50 stands for zero in the data rows.
Here are some points:
(14 47 47 27 22 18 31 49 31 71)
(15 54 49 35 39 24 40 50 41 69)
(14 41 52 25 35 16 42 53 36 68)
(29 44 41 31 35 30 41 42 38 75)
(13 36 43 28 41 24 36 48 33 63)
(37 55 50 45 36 41 48 40 33 60)
(41 67 64 47 68 51 42 62 58 64)
(65 55 60 55 61 59 52 62 63 36)
(33 52 33 42 56 46 45 53 32 43)
(50 60 40 51 56 56 40 42 43 38)
(61 47 50 60 52 49 35 43 39 56)
(46 67 37 47 60 49 41 46 23 37)
(54 40 41 64 38 40 51 34 33 52)
(46 56 43 45 55 38 50 42 23 51)
(38 43 43 38 30 34 41 43 41 71)
(57 23 35 39 27 41 22 31 41 76)
(58 43 40 50 43 49 46 40 35 42)
(62 18 37 34 24 37 32 17 35 71)
(54 15 40 41 27 42 34 25 36 80)
(58 18 35 38 27 39 31 19 27 69)
(44 44 50 61 53 65 62 74 52 29)
(44 45 43 56 50 69 58 70 64 36)
(38 54 56 50 56 48 53 63 55 60)
(36 38 52 47 48 52 61 75 53 42)
(32 46 45 46 51 47 56 69 58 44)
(32 40 48 46 53 55 60 75 48 50)
(33 38 46 50 49 43 64 76 56 42)
(42 45 46 46 49 50 61 76 49 35)
(42 49 50 43 51 51 62 72 46 47)
(42 66 85 39 53 85 65 76 99 68)
(37 48 37 42 52 46 47 60 36 45)
(49 49 47 60 44 43 48 65 45 52)
(54 40 42 64 40 51 63 42 42 29)
(39 61 62 44 55 50 51 57 51 64)
(56 45 56 58 57 54 58 59 54 55)
(44 44 41 50 57 59 53 67 45 42)
(50 41 47 55 53 55 56 69 49 38)
(61 41 33 53 51 51 57 46 36 23)
(66 50 33 54 52 56 51 49 42 22)
(30 53 42 46 38 38 46 63 41 54)
(51 42 28 44 45 48 45 55 43 36)
(46 47 46 47 38 37 53 34 28 54)
(52 45 28 62 50 63 46 62 41 19)
(61 38 19 57 54 66 50 57 39 15)
(51 39 37 56 53 59 52 64 49 28)
(64 38 26 62 56 53 56 48 39 10)
(58 42 22 53 49 56 49 54 49 24)
(59 35 41 70 33 51 66 32 41 27)
(61 57 64 58 65 73 56 64 74 37)
(58 48 25 67 45 56 48 52 36 15)
(69 59 40 60 55 63 49 61 51 25)
(55 43 37 60 48 57 53 49 43 22)
(61 55 52 55 52 51 52 59 42 31)
(39 47 54 42 42 33 59 60 50 56)
(61 47 38 51 50 45 56 45 37 19)
(46 41 39 46 42 32 55 55 39 43)
(67 29 32 50 38 38 34 42 31 59)
(58 41 36 47 43 43 58 43 36 26)
(46 43 26 38 42 37 43 58 41 34)
(54 50 41 38 49 62 61 60 69 49)
(53 45 31 35 39 52 49 55 61 48)
(56 38 23 57 51 59 51 55 47 16)
(52 39 25 33 38 49 42 51 56 44)
(54 43 24 41 36 47 50 52 49 48)
(57 46 23 43 44 50 46 52 54 36)
(62 47 16 50 40 52 44 58 34 30)
(35 36 30 25 32 23 38 42 37 58)
(44 58 55 41 56 42 47 51 45 61)
(48 38 26 35 42 42 47 51 43 40)
(56 53 22 39 36 45 43 52 49 38)
(49 46 35 47 38 31 45 44 30 57)
(63 34 31 59 25 39 43 37 35 60)
(58 33 18 41 43 46 30 52 45 43)
(58 34 16 50 39 51 30 49 48 49)
(46 54 47 60 42 52 53 41 38 45)
(59 71 34 64 56 45 49 38 26 45)
(46 71 37 54 56 52 51 37 33 40)
(49 42 44 57 44 38 55 30 29 58)
(26 57 35 54 61 39 46 49 29 44)
(36 64 38 50 57 42 42 50 24 50)
(61 60 61 58 61 50 53 48 47 58)
(40 72 45 54 61 63 45 46 32 51)
(52 69 56 57 66 62 53 57 59 58)
(63 64 64 46 70 67 58 59 73 45)
(48 58 73 43 63 58 46 74 59 59)
(27 45 76 42 45 54 63 84 61 54)
(64 61 65 50 62 58 54 63 70 39)
(32 42 62 39 48 50 68 82 56 60)
Then 12 other points, each followed by its number:
(47 38 32 43 40 47 36 60 52 51) 0
(52 30 51 58 44 39 41 53 39 64) 1
(59 49 38 54 47 59 42 57 45 40) 2
(61 25 57 64 44 53 32 44 49 65) 3
(45 49 44 48 47 45 42 45 35 49) 4
(42 47 39 39 39 35 45 45 38 60) 5
(67 44 36 50 48 44 54 42 48 25) 6
(51 41 25 55 55 65 44 51 44 11) 7
(65 41 33 48 62 50 48 49 45 18) 8
(61 41 33 64 48 54 65 34 43 14) 9
(53 51 42 47 52 48 54 44 48 46) 10
(52 44 29 36 41 36 53 53 47 35) 11
Which of these numbered points is nearest to each point below, looking only along the 2 directions in which the first points spread most? Its number follows each.
(70 32 38 49 48 56 42 39 47 52) > 11
(62 52 44 67 56 59 61 51 56 21) > 8
(56 60 42 51 54 63 37 45 48 36) > 2
(61 42 36 40 44 58 49 51 58 55) > 10
(57 38 39 69 56 54 66 51 46 13) > 7
(58 8 38 65 32 55 44 23 50 32) > 6
(60 47 36 45 51 50 49 57 58 30) > 2
(49 51 59 52 45 37 60 37 35 61) > 1
(49 43 40 49 35 47 43 36 43 54) > 4
(64 40 51 63 60 59 51 41 54 22) > 8
(55 35 23 62 51 63 50 46 44 7) > 9
(50 58 35 49 53 46 40 44 24 41) > 11
(51 62 31 57 57 52 37 48 41 28) > 6
(65 33 41 43 36 45 40 28 46 58) > 4
(38 37 37 31 36 23 41 39 36 67) > 5
(78 64 46 58 57 64 49 60 57 28) > 8
(34 56 51 58 29 41 61 44 35 63) > 1
(42 55 39 43 49 37 40 38 37 45) > 4
(43 54 40 45 58 48 47 50 43 43) > 10
(67 58 40 50 46 56 47 59 54 37) > 2
(76 62 59 61 64 60 53 55 57 22) > 8
(37 47 64 40 39 33 63 58 58 66) > 1
(51 30 34 25 37 25 30 25 48 68) > 5
(35 46 31 51 58 47 44 51 38 52) > 0
(62 39 39 50 57 41 58 43 36 18) > 6
(53 43 47 53 42 38 66 26 34 52) > 4
(30 35 39 35 37 28 43 45 31 66) > 5
(54 37 38 71 36 50 70 27 39 23) > 6
(56 55 37 44 41 56 40 33 47 46) > 11
(39 50 42 38 39 53 40 41 45 54) > 1
(48 48 32 43 52 47 44 60 48 40) > 10
(41 45 62 46 48 53 60 70 54 43) > 10
(47 51 39 54 51 53 50 54 38 44) > 10
(46 43 45 60 31 27 44 35 28 71) > 5
(54 61 46 56 62 57 42 49 51 33) > 2
(63 38 21 64 57 64 48 51 36 5) > 9
(52 41 51 51 45 40 44 46 47 57) > 3
(50 53 53 56 29 53 58 45 43 55) > 3
(69 37 39 49 41 47 33 35 48 64) > 4
(31 32 27 20 27 28 44 51 50 58) > 5
(52 34 60 64 35 48 52 43 53 73) > 1
(66 63 55 54 58 55 50 58 64 33) > 2
(44 55 35 47 48 45 35 45 41 53) > 4
(49 35 46 54 47 39 44 50 36 60) > 1
(60 49 77 68 53 52 55 53 58 62) > 10
(42 51 48 35 50 34 46 57 39 53) > 1
(65 38 32 61 54 46 60 45 40 14) > 9
(40 52 51 49 34 38 62 47 31 59) > 1
(39 56 62 42 53 46 53 40 54 67) > 1
(33 60 56 53 29 51 60 47 43 66) > 1
(69 44 39 52 54 49 61 38 38 11) > 9
(43 60 52 53 25 48 56 40 46 53) > 3
(57 42 36 44 46 36 51 39 44 24) > 6
(47 30 38 33 33 27 32 35 38 70) > 5
(44 44 22 29 35 32 53 58 50 45) > 4
(40 26 37 16 34 24 27 35 42 72) > 5
(66 45 38 53 49 44 59 35 44 13) > 9
(63 59 51 50 62 61 59 51 58 39) > 2
(55 40 52 68 23 48 75 23 41 43) > 11
(31 51 70 30 47 33 54 67 46 66) > 1
(44 54 59 57 26 49 61 37 42 61) > 1
(39 67 60 58 31 54 63 50 60 67) > 3
(70 38 44 61 46 49 36 35 40 51) > 11
(65 60 35 64 60 60 50 44 43 27) > 8
(65 39 35 43 30 53 38 23 50 38) > 11
(43 30 47 46 36 29 39 31 29 73) > 5
(61 43 38 65 60 60 56 55 48 15) > 7
(57 32 19 71 59 69 53 57 39 1) > 7
(68 60 52 62 70 58 50 58 59 21) > 8
(57 50 38 55 44 48 51 53 45 34) > 2
(55 22 46 69 35 57 62 34 48 52) > 11
(63 36 21 68 55 68 48 57 38 8) > 9
(64 54 55 64 71 58 54 49 59 18) > 8
(42 43 55 46 33 24 67 25 25 68) > 5
(46 53 40 40 37 41 47 57 54 46) > 3
(71 56 71 61 62 51 52 48 54 60) > 10
